In the data rows, the value 128 means zero.
Some points, one per row:
[148.  95. 157. 137. 170. 158.  73. 130. 101. 107. 120. 125. 110. 121. 134.
  66. 145. 136. 131. 147. 153. 163. 168.  84.  94. 100. 139. 145. 135. 168.
  89. 119.]
[160.  86. 123. 115.  92.  18.  83. 163. 113.  86. 107. 179. 113. 157. 211.
 240. 127. 136. 104.  57. 131. 140.  35.  55.  91. 163. 184. 191. 130. 128.
  50.  79.]
[148. 141. 127. 137. 179.  69.  44. 139. 118.  80. 135. 172. 115. 187. 132.
 221. 181.  91. 168. 123. 182.  76. 181. 104.  29. 146. 125.  94.  76.  64.
 120. 182.]
[148. 158. 108. 136. 181.  45. 128. 186. 111. 132. 186. 115. 107. 177.  67.
 149.  51.  90. 244.  52. 128.  10.  82. 106.  80. 145.  97.  72. 114.  97.
 104.  19.]
[ 97. 185. 115. 102. 200.  64.  39. 166.  81.  88. 172. 151.  69. 225. 158.
 220. 176.  77. 177.  82. 141. 124. 177.  63.  95. 139.  99.  72. 144.  49.
 110. 151.]
[142. 142.  98. 119.  99. 142. 145. 171. 131. 124. 100. 100.  97. 150. 144.
 132. 125. 113. 151. 109. 169. 152.  99. 165. 135. 136. 135.  88. 157. 119.
 178. 113.]
[ 86.  93. 131. 143. 155.  76.  74. 161. 116.  98. 178. 173.  99. 149. 168.
 188. 194.  91. 133.  82. 119. 127. 177.  56.  77. 174. 146.  93. 102.  90.
 108. 124.]
[111. 165. 108. 146. 100. 145. 185. 132.  96. 150. 134.  99. 114. 134. 135.
 116. 131. 160. 101.  72. 149. 117. 158. 146. 208. 105.  98. 161. 119. 140.
 162.  98.]
[149. 136. 122. 172. 105.  96. 141.  82. 136. 126. 130. 135. 129. 109. 122.
  84. 186.  98. 121. 125.  95. 159. 127. 105.  97. 160. 115. 142. 129. 153.
 135. 157.]
[129. 144. 143. 121. 145. 175. 123. 182. 124. 158.  71. 132. 125. 170.  77.
  39. 189. 141. 108. 156. 140. 162. 108. 139. 133. 184. 126. 171. 136. 131.
 124. 145.]
[ 99. 138. 133. 120. 124.  61. 141. 147. 188.  95. 145.  85.  84. 162. 107.
 121. 123. 119. 178. 143. 174. 155. 136. 156. 178. 108. 112. 115. 159.  97.
  71. 128.]
[ 88. 128. 152.  95. 113. 166. 146. 108. 116. 114. 117.  89. 105. 118. 145.
 121. 111. 148.  94. 191.  97. 167. 132. 106. 147. 115. 101. 123. 116. 143.
 164. 151.]
[ 86. 146. 114. 142.  69. 140. 119. 110. 112. 123. 101. 126. 139.  98. 199.
 226. 144. 110.  78.  82. 105. 210. 127.  91.  89. 155. 211. 146. 136. 133.
 112. 139.]
[134. 128.  99. 139. 121. 105. 156. 103. 152. 158. 128.  83. 152. 129.  91.
 110.  96. 147. 130. 142. 141. 134. 115. 156. 165.  74. 147. 126. 161. 175.
  98.  91.]
[174. 134. 151. 141. 198. 107. 138. 174. 115. 131. 131.  75. 140. 166. 128.
 184. 178.  93. 166.  72. 164. 111. 103. 132.  86. 134. 116. 158. 114.  93.
 134. 138.]
[145. 155. 133. 122. 121.   0. 159. 151. 124. 143. 143. 148. 149. 161.  98.
 158.  88. 101. 227. 102. 118.  35.  84. 111.  85.  92. 130.  47.  86.  73.
 163. 110.]
[103.  63. 133. 153.  85. 123. 141.  88. 127. 160.  99. 112. 200.  50. 164.
 155.  77. 121.  40. 132. 113. 121.  54. 159. 150. 102. 186. 161. 109. 121.
 123. 134.]
Here are 18 more points, each followed by its number:
[108. 198. 120. 172. 120. 189. 111.  79. 154. 111. 128. 105. 188. 142. 136.
  88. 125. 120.  79. 166. 162. 138. 114. 197. 170. 136. 135. 108. 150. 129.
 128. 132.] 0
[139. 140. 101. 121. 154. 135. 111. 104. 124. 128. 110. 102. 142. 138. 146.
 102. 114. 140. 132. 115. 157. 143. 130. 158. 134. 103. 105. 108. 144.  86.
 156. 157.] 1
[138. 138.  97. 125. 157. 154. 117. 136. 185. 123. 133. 112. 123. 158. 108.
 116.  93. 144. 161. 166. 168. 139. 148.  77. 144.  90. 126. 111. 127. 105.
 153.  93.] 2
[108. 114. 110. 158.  88. 125. 191.  53. 164. 163.  89. 121. 173. 116. 109.
 147. 158. 110.  95. 115.  62. 128.  90. 115. 116. 154. 199. 110. 159. 137.
 141. 112.] 3
[105.  92. 112. 150. 145. 161. 160. 107.  83. 192. 149. 116. 122. 143.  87.
 166. 139. 166.  88.  88. 185. 118. 136. 137. 176. 118.  85. 136. 154. 122.
 132.  82.] 4
[137. 110. 129. 120.  80. 149. 173. 124. 133. 117.  64.  93. 165.  60.  62.
 120.  86. 131. 138. 164.  88. 115.  71. 133. 115. 174. 149. 187. 126. 171.
 108. 127.] 5
[124. 140. 137.  92. 119. 112. 153. 131. 106. 127. 159. 143. 132. 143.  88.
  63. 108. 137. 127. 123. 152.  87.  88. 152. 173.  91. 100. 133. 156.  75.
 101.  84.] 6
[138. 103. 132. 117. 129. 112. 117. 152. 153. 120. 116. 152. 144.  99. 118.
 142. 128.  86. 142.  96. 141. 122. 136. 100. 118.  76. 101. 124.  78. 165.
 112. 136.] 7
[127. 124. 109. 145. 102. 162. 162. 135.  79. 136. 187. 151. 148. 122. 112.
 101.  99. 163.  90.  35. 184.  58. 102. 127. 152. 131. 168. 125. 115.  98.
 131.  59.] 8
[126. 156. 142.  71. 142. 137. 166. 136. 109. 146. 145. 138. 120. 102. 135.
 136. 136. 108.  82. 141.  76. 159. 110. 146. 150. 159. 124. 122. 119. 117.
  88. 163.] 9
[100. 167. 126. 133. 119.  71. 142. 140.  72. 118. 131. 103. 156. 126.  99.
 178.  44.  67. 242. 107. 133.  87.  80. 178.  78. 129.  59.  23. 107.  94.
 139.  79.] 10
[114.  88. 148. 152.  87. 136. 126. 169. 116. 163. 135. 159. 111. 152.  95.
  78. 101. 184. 125.  98. 134. 131. 142. 195. 160. 129. 135. 154. 118. 140.
 151. 142.] 11
[169.  83. 157. 116. 126. 159. 104. 162. 106.  78. 150. 166. 102. 114. 172.
 130. 153. 131. 126. 161.  93. 108. 150.  94.  70. 161. 126. 125. 118. 161.
 100. 166.] 12
[168. 133. 198.  68. 144. 141. 134. 137. 118. 160.  99. 160. 104.  90. 117.
  79. 144. 167. 153. 151.  60. 129. 159. 189. 101. 163. 139. 181. 151. 122.
 113. 134.] 13
[137.  96. 121. 139. 125.  73. 104. 157. 126.  97. 177. 138. 103. 142. 150.
 181. 147.  91. 120.  97. 159. 104. 154.  66.  87. 165. 133.  96. 122. 164.
 116. 134.] 14
[142. 167. 167.  88. 156. 151.  75.  89. 113. 110.  94. 155. 158. 118. 159.
 135. 179. 134. 142. 179.  89. 184. 201. 164. 104. 126.  66. 144. 127. 128.
 148. 179.] 15
[126. 166. 113. 133. 120. 126.  96. 137. 119. 119. 138. 108. 106. 111. 164.
 126. 145. 111. 134.  50. 107. 127. 178. 101. 122. 123. 102.  94. 105. 102.
 123. 111.] 16
[ 80. 128. 144. 121. 163. 140. 100. 109. 119. 102.  97. 115. 156.  76. 222.
 241. 154.  85.  61. 127. 101. 164. 124. 112.  98. 164. 166. 157.  96. 199.
  49. 166.] 17
Which three of these numbered points are nearest to each point below, looking only along the 6 directions in which the first points spread most? Their numbers follow each, nearest first.
[100. 139. 192.  89.  89. 178. 141. 101. 138. 113.  72. 148.  96. 112. 143.
 128. 128. 136. 179. 171. 110. 154. 151. 161. 102. 166. 178. 153.  90. 154.
 147. 131.] > 9 0 1
[ 96. 143.  84.  85. 138. 106. 143. 133. 170. 187.  94. 121. 177. 117. 114.
 124. 152. 108.  98. 169.  98. 125. 141. 108. 141. 142. 150. 166. 141. 147.
  99. 169.] > 9 11 13
[177. 135.  86.  99. 141. 126. 141. 130. 184. 121. 146. 113. 115. 130. 138.
 143. 171. 148. 120. 157. 150. 123. 152. 183. 148. 115. 109. 104. 128. 100.
 135. 175.] > 1 2 9
[114. 140. 135. 152. 103. 102.  78.  58. 106. 122.  85. 115. 107.  95. 185.
 227. 159. 120.  90. 139. 103. 173.  56.  92. 125. 120. 191. 166. 143. 143.
 121. 145.] > 17 3 9
[124. 133. 131. 146. 129. 150.  81. 120.  90. 123. 114. 127. 131. 150. 124.
  43.  88. 141.  71. 114. 126. 107. 174. 133. 156.  88. 130. 149. 135. 117.
 143. 112.] > 11 1 0
[149.  97.  91. 130. 100.  86.  84. 135. 138. 134. 124. 171. 166. 124. 139.
 186.  88. 128. 173.  68. 179. 118.   9.  58. 125. 155. 197. 179. 160. 165.
 101.  98.] > 8 7 14
[156. 147.  90. 163. 118. 169. 100. 132. 112. 166. 163. 105. 152.  97.  70.
  63.  90. 101. 145. 150.  90. 116. 118. 155. 147. 144. 134. 131. 114. 161.
 116. 147.] > 11 13 0
[161. 134. 190. 129. 111. 146. 144.  90. 131. 114. 138. 159. 141.  90. 118.
 129. 170. 117.  99. 146.  78. 189. 197. 125. 109. 146.  75. 104. 131. 163.
 127. 228.] > 15 9 12
[166.  95. 101.  62.  96. 118. 103. 102. 173.  69.  92. 189. 132.  83. 235.
 154. 139.  81. 119. 158.  53. 166. 129. 103. 138. 183. 163. 157. 148. 146.
  18. 172.] > 17 12 14
